In the rows, 128 means zero.
First come named turns, each shown by rows before and after it. For each pair of rows after them, which turns, in which order, take the first row to the second? The first pair is done for you.
turn H:
[117 144 123 125 166 152  93 139 150] => [130 129 125 118 137 142  93 153 174]
[140 137 143 111 117 135 119 150 144] => [130 153 147 131 137 133 116 147 124]
[ 55 116 146 121 128 115 147 171 147] => [ 48 129 138 118 146 120 147 166 140]
turn E:
[105 159 154 106 145 144 132 162  92] => [144 120 150 162 127  97 135 103  79]
[123  85  91 152 130 134 132  61 131] => [ 81 123 104  76 139 175 146 145 144]
[161 143 157 131 118 104 140 126  87] => [146 152 118 144 172 134 113  99 116]
[162 134 152 140 126 130 122 123 100] => [149 145 131 136 156 151 100 114 121]
turn W:
[136 162 130 152 200 133  86  99 125] => [155 131 113 168 181 117 110  66 115]
[137 128 120  87 138 155 161 118 106] => [128 161 133  94 157 154 134 151 118]
[182 134 158 115 102 140 120 146 124] => [190 133 153 123 105 134 121 141 124]
[106 150 131 105 154 170 143 110 121] => [109 163 148 127 168 158 115 116 122]
Pairs:
Each pair is 2 to 3 turns apart.
[118  95  95 173 106 102 126 106 166] => [ 76 140 133 148 120 105 114 174 158] => E then H
[ 86 107 105 168 123 115  98 114 173] => [103  91 131 165  80  86 126 132 145] => E then E
[172 126 144 149 124 107 115 148 114] => [157 132 134 107 120 133 123 171 132] => E then H then E
[147 147 158 152 134 105 115 138 104] => [129 166 155 130 142 121 113 158 107] => E then E
[116 161 163 108 126 146 131 167 110] => [134 124 132  91 110 157 170 129 107] => E then W then W
[145 121 120  66 118 169 158 140 133] => [156 158 157 151 150 119  73 159 142] => W then W
[143  77 127 157  87  81 116 118 139] => [ 75 162 126 113 186 141 119 140 103] => H then E
[ 97 163 110 132 195 145 129  88 123] => [137 148 158 179 152  85 131  89  93] => E then W then E
[159 143 128 166 160 126 108  91  96] => [137 165 150 160 160 126  88 127 102] => E then W
[ 95 147 113 170 168 128  91 124 149] => [109  96  82 151 136 133 151  80 131] => W then W
[ 99 124  97 161 138 105 124  75 130] => [ 78 141  90 101 143 145 147 109 138] => W then W
[101 156 121 100 140 145 147 129 116] => [144 111 114 143 102 108 135 103 141] => H then E
[ 92 131 161 149 124 101 126 135 116] => [ 77 141 154 138 137 113 124 142 123] => E then E
[123 121 129 155 136 108  83 141 140] => [125 108 110 158 146 112 116  93 113] => W then H
[142 167 159 133 129 136 131 163  71] => [153 135 111 167 145 132 129  84  82] => W then E then W
[148 104 111 180 127 100 145  69 101] => [161  76 103 162  99 101 145  80 132] => H then H
[ 99 116  94  89 111 138 139 134 128] => [ 98 142 102 119 147 128  88 139 135] => W then W then H
[ 72 135 116  92 123 154 136 147 134] => [ 97 129 121 173 140 114  84 110 138] => W then E then E
[ 94 110 114 108 154 161 151 114 121] => [112  82 106 119 117 152 135 131 166] => H then E then W
[ 58 107 113  83 121 131 185 130 107] => [ 63 148 156 136 131  99  89 188 156] => W then H then W
[223  95 142  92  74 143 140 115 123] => [189 133 106 111 157 183  67  97 168] => E then W then W
[162 131 147 161 123 119 105 161 123] => [161 115 124 179 125 127 115 121 128] => E then W
[ 92  96 108 114 105 157 141 133 159] => [ 94 104 127 103 100 156 144 161 155] => E then W
[126 100  73 116 126 156 145  90 163] => [151  79  93 119  83 126 167  97 141] => E then E
[117 125  93 133 154 134  95 124 165] => [113 144 153 152 133  99 128 157  94] => E then H then W
[ 87 131 105  97 135 162 149 105 112] => [118 126 114 165 148 127 110  74 114] => W then E then E
[158  93 156 127  61 102 121 158 157] => [129 129 149 143 110 113  75 172 183] => E then E then W
[123 139  89 143 165 145  84 119 168] => [107 145 135  83 114 147 124 185 145] => W then E
[153 138 139  98 123 141 119 156 131] => [163 134 134 139 132 124  94 128 132] => W then E
[177 133 151 166 119 122  85 128 152] => [159 122 122  75 114 177 143 141 158] => W then W then W
[155 124 101 131 156 133 119  78 130] => [135 163 144  91 149 142 116 162 127] => W then E then W
[108 130 154 100 120 125 145 158 127] => [139  97 115 130 126 123 141  92 137] => E then H then H
[163 115 122 182 149 110  75 101 167] => [145 131 116 161 161 128  74 108 180] => E then E then E
[166 127 164 170  90  70  97  97 138] => [157  99  91 105  99 133 151  55 150] => W then W then E
[161 112 166 151 102  89 125 143  97] => [118 136 112 132 186 149 135  97  87] => W then H then E
[125 110 135 140  76  83 144 150 143] => [ 92 124 104  89 103 135 149 150 167] => E then W then E
[ 86 115 143 132  86 116 174 146  82] => [ 68 128  94 112 148 171 148 116 127] => E then W then W
[131 102 120 172  84  85 173 103  98] => [ 81 162 159 127 112 107 137 202 120] => E then E then W
[ 97 127 155 105 114 140 116 197 160] => [130  90 150 151  95  94 168 119  85] => H then E then W
[106 123 128 102 111 135 150 163 116] => [114 135 145 157 120 102 108 160 119] => W then W
[115 137 134 109 113 134 122 162 138] => [106 150 121 105 140 154 124 152 126] => H then H
[157 119 141 118  90 117 158 143 121] => [124 164 135 129 143 131 102 159 156] => E then E then W
[140 123  92  82 133 177 132  99 162] => [161 138 172  96  79 125 131 173 131] => W then E then W
[140 129 109 143 142 134  73 126 177] => [147 133 156 138  94 100  94 173 153] => E then W
[135 132 149  93 108 142 160 134  81] => [135 125 122  86 125 159 163 108 100] => E then W then E
[147 112 105 170 147 130 107  86 136] => [155  91 123 115  93 130 168 113 107] => W then E then E
[143 105 148 152 125 114 148  84  79] => [112 115 107  83 155 170 147  99 121] => H then E
[ 89 104 104 120 108 146 132 147 174] => [ 92 114 120 159 114 124  96 145 176] => W then W
[165 121 172 142  80 116 192 143  59] => [142 116  69 150 178 179 153  54 120] => E then W
[144 132 158  76 110 137 133 147 140] => [136 136 125  95 154 152 106 117 168] => E then E
[127 108 133 168 115 101 128 119 121] => [104 125 112 163 149 120 105 114 142] => E then W
[126 120 133  96 107 146 154 145 152] => [142 110 121 100 110 146 155 127 156] => E then W
[116 107 104  96 102 159 172 119 111] => [109 111  88  99 125 169 159 105 126] => E then E
[129 103 115 135 144 115 185  97  98] => [103 158 132 106 175 140 144 156 119] => W then W
[132  97 103  92  67 119 176 116 103] => [ 90 123  88  63 111 161 155 136 131] => E then E
[140 147 128 160 138 143 117 104 138] => [142 147 129 137 134 153 144 100 116] => E then E then H
[159 110  93 146 137 134 120  71 135] => [146 115  85 132 155 149 115  81 147] => E then E then E
[144 139 118 170 140 116  86 100 165] => [115 166 144  91 116 140 123 175 146] => H then E
[128 151 118 169 108 126 108 131 140] => [116 173 114 142 131 149 115 141 134] => E then H
[ 66 129 118  86 104 140 167 130  81] => [105  88  93 129  85 120 157  76  95] => E then H
[157 123 147 131 123 120 131 155  97] => [132 133 111 101 157 158 133 144 114] => E then W then E
[113 122 115  87 126 158 135 175 167] => [143 131 171 151 108  95 117 176 119] => W then H then E
[125  96 146 129  84 104 153 134 137] => [136  96 140 166 109 107 126 105 145] => W then W then E
